Named moves, each a turn or a mirror, and the order they were made in; the first pair answered:
move T:
4  13  -29  3  -7  8  -8  0  -22  -14  19  31  12  1  -17  -14  -26  3  -9  23  -13  -22  -17  54  -7  -13  -7  -28  -25  22  -13  3  27  -35  -3  -5  -10  -16  4  -3  -2  24  35  ->  10  8  -28  -10  -9  -14  -11  6  -23  -13  2  47  3  15  -18  5  -25  -6  11  7  -2  -2  -22  28  -21  -12  -21  6  -49  23  5  -1  47  -7  -2  -3  -7  -13  -3  18  -8  -5  43
14  22  -66  -19  8  26  3  -12  23  -32  4  54  8  -3  59  17  -36  20  48  7  -12  7  -53  50  17  -7  -22  -64  -21  36  -7  2  37  -47  -22  12  -10  -57  -14  -56  1  -9  16  ->  15  15  -70  -32  6  17  -5  -8  25  -37  -5  68  4  3  59  31  -33  13  58  -2  -9  18  -61  36  6  -3  -30  -33  -38  36  3  2  49  -25  -16  8  -9  -50  -21  -40  -2  -31  16
-51  -16  -52  27  -11  8  -10  -12  -59  9  -8  32  -28  -7  3  22  -44  -1  29  9  -10  6  -6  -41  25  55  -30  -1  16  1  2  -2  -2  -3  1  -3  19  31  -19  57  -31  -13  31  ->  -59  -10  -55  41  -12  28  -4  -18  -56  10  14  18  -21  -15  6  5  -46  8  17  26  -15  -11  3  -19  35  52  -23  -33  39  6  -10  0  -21  -31  -1  -9  22  24  -19  32  -30  11  28
20  38  6  31  -3  -23  14  -8  5  21  12  19  2  -59  -2  -36  -2  54  -12  -3  12  -10  -9  46  14  -20  -14  -7  -8  30  -45  -10  -41  -1  -55  24  -25  20  -24  -10  -45  43  25  ->  24  32  0  2  -6  -48  4  -4  2  17  -13  45  -13  -44  -7  -10  10  38  16  -31  22  12  -21  16  0  -18  -27  41  -38  24  -16  -16  -16  36  -56  23  -17  29  -29  17  -48  3  26
move L:
-14  -26  3  -42  3  -50  3  -2  11  22  -14  44  29  -38  10  20  6  -16  46  -42  -1  8  -19  -60  -1  -15  -17  22  -7  38  27  11  35  0  18  -16  -42  8  14  26  -2  -18  43  ->  -32  -25  17  -26  4  -59  9  3  -17  25  -16  39  18  -35  12  4  4  -26  34  -36  0  -2  -3  -62  2  -7  -16  14  13  36  24  10  26  -2  16  -31  -42  14  -4  39  2  -7  45
46  -27  -3  -7  -17  7  -12  -1  -27  17  -9  37  0  -5  16  16  16  -17  43  -27  1  -22  -25  1  -17  -16  14  50  -75  3  22  -23  4  29  -16  20  63  -40  -27  31  0  -24  18  ->  33  -29  35  7  -4  -9  -6  4  -55  32  -5  24  -6  0  10  5  26  -21  16  -19  7  -37  -1  -6  -19  -12  15  49  -52  -2  17  -22  -2  36  -11  -6  62  -19  -41  56  9  -11  23
-22  19  -6  19  -2  46  -4  -4  13  -22  24  7  -28  1  -18  -23  -43  18  66  -10  8  -7  -26  4  -22  -1  44  -55  -4  -32  -10  12  -29  -23  6  5  13  -37  16  -68  -25  -24  6  ->  20  18  27  -10  26  47  -1  -8  37  -1  4  -8  9  5  -22  -12  -1  54  45  -7  15  -3  -14  -29  -41  -2  52  -12  -60  -24  1  13  -28  23  16  -22  12  -6  36  -66  -16  -21  -17
move D:
23  1  39  -31  45  -7  27  34  7  -5  18  -1  20  1  -5  -12  25  29  -40  -7  -8  -44  3  15  -26  -8  15  13  -34  22  -9  17  22  0  -2  -21  -13  11  22  21  22  2  3  ->  23  2  8  -24  36  5  27  -8  4  -14  33  28  36  7  5  -11  9  19  -21  -15  -27  -14  11  8  -7  -6  3  -10  -30  19  23  -12  22  -21  9  -21  6  -2  43  10  38  36  39
-20  -3  52  1  15  -26  1  5  -28  11  -5  -9  9  -5  -23  1  7  -18  -4  5  5  11  4  14  -38  -2  13  -9  5  -2  34  -14  -20  -18  -1  -21  16  35  2  30  -2  17  28  ->  -13  -2  26  -11  6  -6  -11  -9  -7  7  -6  -7  22  -3  -22  15  9  -21  14  -6  -2  40  0  2  -28  1  17  -12  1  -7  52  -23  -26  -12  10  -12  30  19  20  2  -7  28  32
4  20  -36  -8  -6  15  16  -7  10  9  -15  45  -22  -28  12  7  -67  -11  59  0  -46  -16  -31  14  -5  16  33  -1  0  11  -16  -14  69  18  -20  30  6  -4  -23  6  -21  -26  36  ->  7  21  -35  -21  -11  25  8  -1  30  17  -24  31  -23  -28  11  15  -57  -3  61  -7  -36  -9  -32  5  -7  18  32  11  -13  6  -14  -12  59  28  -28  38  9  -7  -19  -9  -35  -39  14
30  -13  7  -1  6  17  10  -3  14  19  19  -20  51  -13  6  -26  12  10  -14  3  -6  -37  33  -8  28  -8  5  -6  6  14  0  -1  14  -22  26  -10  1  -9  21  -6  27  75  8  ->  34  -9  9  -11  -6  22  -3  3  42  22  11  -43  57  -15  0  -22  25  17  -10  4  5  -34  25  -17  21  -4  11  11  -6  10  -6  6  8  -10  18  -4  -3  -11  22  -21  11  57  -19
move S:
9  -6  24  8  -36  34  -18  -4  -10  -9  -26  -53  -6  -6  -39  1  -4  35  27  -12  5  14  -2  -21  2  38  1  16  -3  3  12  4  -8  25  14  3  26  10  18  -11  7  19  -23  ->  -11  -1  34  24  -34  3  -12  9  -52  -20  -27  -27  -26  1  -38  -9  -25  9  22  -18  -4  -4  -6  -13  -6  44  -8  17  17  6  6  8  16  21  12  -6  17  12  -7  30  15  7  -7
-30  8  -55  1  -12  31  8  19  35  -41  -11  -3  -20  -16  32  -8  -26  -19  50  10  -32  42  -8  19  -10  -4  9  -35  5  -12  -20  15  -49  -8  1  29  -19  -57  -7  -103  0  3  -28  ->  -53  12  -56  20  -15  -2  11  34  -8  -56  -12  25  -52  -9  33  -21  -46  -43  42  9  -37  25  -9  31  -17  4  1  -31  25  -6  -24  20  -20  -2  -2  23  -25  -47  -40  -60  8  -13  -12
-1  -16  -14  -8  15  26  1  -3  21  -16  5  5  8  -9  6  28  -60  -11  38  -15  7  35  -18  -9  43  12  -47  59  -3  -3  13  -4  7  47  -42  -8  -15  0  -22  24  9  -23  1  ->  4  -16  -11  -14  15  33  2  -6  27  -11  4  1  9  -7  3  28  -54  -7  35  -13  8  36  -16  -11  47  17  -45  63  0  -1  12  -6  0  42  -41  -5  -17  -1  -17  14  7  -26  -4
15  12  -27  -33  -23  39  -58  1  38  22  16  -12  26  13  12  5  14  10  23  -13  20  4  8  -9  4  28  20  -28  0  -31  -11  4  -15  7  0  12  3  -12  19  -42  -3  -28  -19  ->  -16  17  -20  -3  -21  -18  -43  24  -35  4  24  27  -21  20  12  -14  -9  -23  21  -18  7  -19  11  0  -1  35  5  -22  28  -29  -21  12  17  6  -9  3  -10  1  -25  19  7  -53  12
move Y:
-23  10  -14  -22  -4  28  14  6  22  14  11  16  8  -32  -45  -8  -13  17  10  -5  -8  12  -23  -14  -38  -18  -1  -15  3  3  7  -20  -13  -9  -10  39  -20  11  -15  -19  -6  -23  9  ->  -32  11  -4  -5  0  16  22  3  -4  11  20  23  2  -34  -41  -17  -22  14  2  1  -12  2  -12  -7  -35  -17  -3  -28  21  6  5  -22  -11  -20  -8  25  -22  16  -24  -4  -4  -9  26
-5  5  -48  13  -32  -14  -7  -17  -27  10  21  6  11  -19  15  12  28  -1  24  10  11  -50  10  -9  22  9  19  11  -40  -13  -11  -7  -1  -3  -33  11  -2  -9  39  -37  0  -10  -11  ->  -17  6  -41  27  -31  -19  6  -17  -40  9  27  8  4  -25  15  5  25  -1  7  14  6  -62  14  -5  23  9  19  -4  -26  -15  -16  -5  -3  -6  -34  7  0  -4  33  -32  8  5  -4
28  10  5  3  21  45  8  -12  23  18  27  -24  23  -17  4  -4  23  39  -28  8  -11  -10  11  20  4  -16  19  -24  -2  9  0  -12  -49  -29  9  -19  16  -10  27  -49  20  54  -8  ->  27  8  14  6  29  34  14  -22  5  16  23  -6  36  -13  9  2  28  29  -30  10  -18  -11  23  3  2  -12  12  -22  -1  12  15  -20  -41  -23  13  -36  19  4  30  -27  27  68  10
38  3  -17  -20  19  -6  -3  -13  21  -13  -19  28  29  -8  1  21  -7  23  13  9  -6  11  -6  -2  -15  -8  -8  5  -50  23  11  0  30  -3  9  0  -1  -13  25  5  13  0  7  ->  16  7  -25  -6  3  15  -4  9  36  -19  -11  -2  7  -12  -2  -2  -19  16  8  14  1  -7  -20  29  -11  -12  6  -20  -19  18  -23  18  5  -34  -3  19  -9  -31  19  -31  -9  -7  -24
Now pairs of rows:
Each pair is 2 to 3 moves apart.
8  -23  20  3  -14  -26  7  7  2  12  -31  -1  15  12  18  -14  -24  -25  30  10  -19  -33  8  3  -25  -31  3  49  -13  43  -10  9  17  32  14  9  1  -14  -22  8  0  -45  5  ->  9  -13  0  15  -18  10  15  -26  1  11  -9  8  45  9  28  -26  -33  -12  26  25  -38  -19  26  5  -2  -36  3  0  4  45  9  -18  7  0  21  -1  17  -31  11  -15  19  21  38
T D Y
3  -4  -15  11  -9  9  -3  -19  -2  -31  16  -12  16  -3  4  -4  -21  2  -1  -14  -1  14  15  -13  4  -20  2  -28  22  3  0  -12  9  4  17  27  21  -6  15  -1  7  18  28  ->  6  -5  23  9  1  -7  2  13  -12  -16  5  -39  -1  -1  -4  -12  -12  1  -26  -8  16  -12  19  -11  -10  -19  13  -10  29  1  -28  10  -2  20  6  15  3  16  -11  16  -10  -2  -5
L D L
34  8  -12  -8  6  -8  14  0  11  3  21  23  23  9  -5  -4  14  22  5  -6  16  8  -29  12  -28  -9  -22  16  -44  29  -29  24  27  -12  18  6  -7  11  3  22  14  -23  -6  ->  30  9  -16  -1  4  -17  20  1  -7  -6  23  29  15  10  -6  -12  3  19  0  -1  12  -1  -30  17  -25  -9  -24  6  -33  36  -30  26  26  -19  13  1  -12  13  -5  33  21  -25  -6
T S T
0  29  34  21  -13  12  0  21  -47  47  -34  -5  -15  -1  -11  -6  2  4  -8  22  20  -12  29  -43  19  52  -6  12  4  -29  22  -12  2  -11  14  -32  -19  29  7  38  17  -9  -1  ->  14  29  -1  -8  -35  38  -16  19  11  46  -47  -14  -12  1  -12  18  -1  15  27  11  34  14  4  -42  23  43  -5  26  -25  -32  20  -10  2  -4  8  5  -11  -5  28  -11  -3  -36  -27
L D L
10  -3  -12  29  7  -54  26  6  -38  -37  18  63  -7  2  17  -17  -17  11  12  -12  -3  -18  -26  7  -2  -24  -22  20  -7  15  10  32  31  4  -7  3  -33  11  -22  79  18  -33  55  ->  31  -8  -38  -2  -2  -40  11  7  4  -36  10  54  0  6  16  4  -13  17  35  -20  3  1  -43  4  0  -32  -23  29  -35  14  12  30  39  9  -5  28  -34  -5  -4  53  4  -57  34
Y D
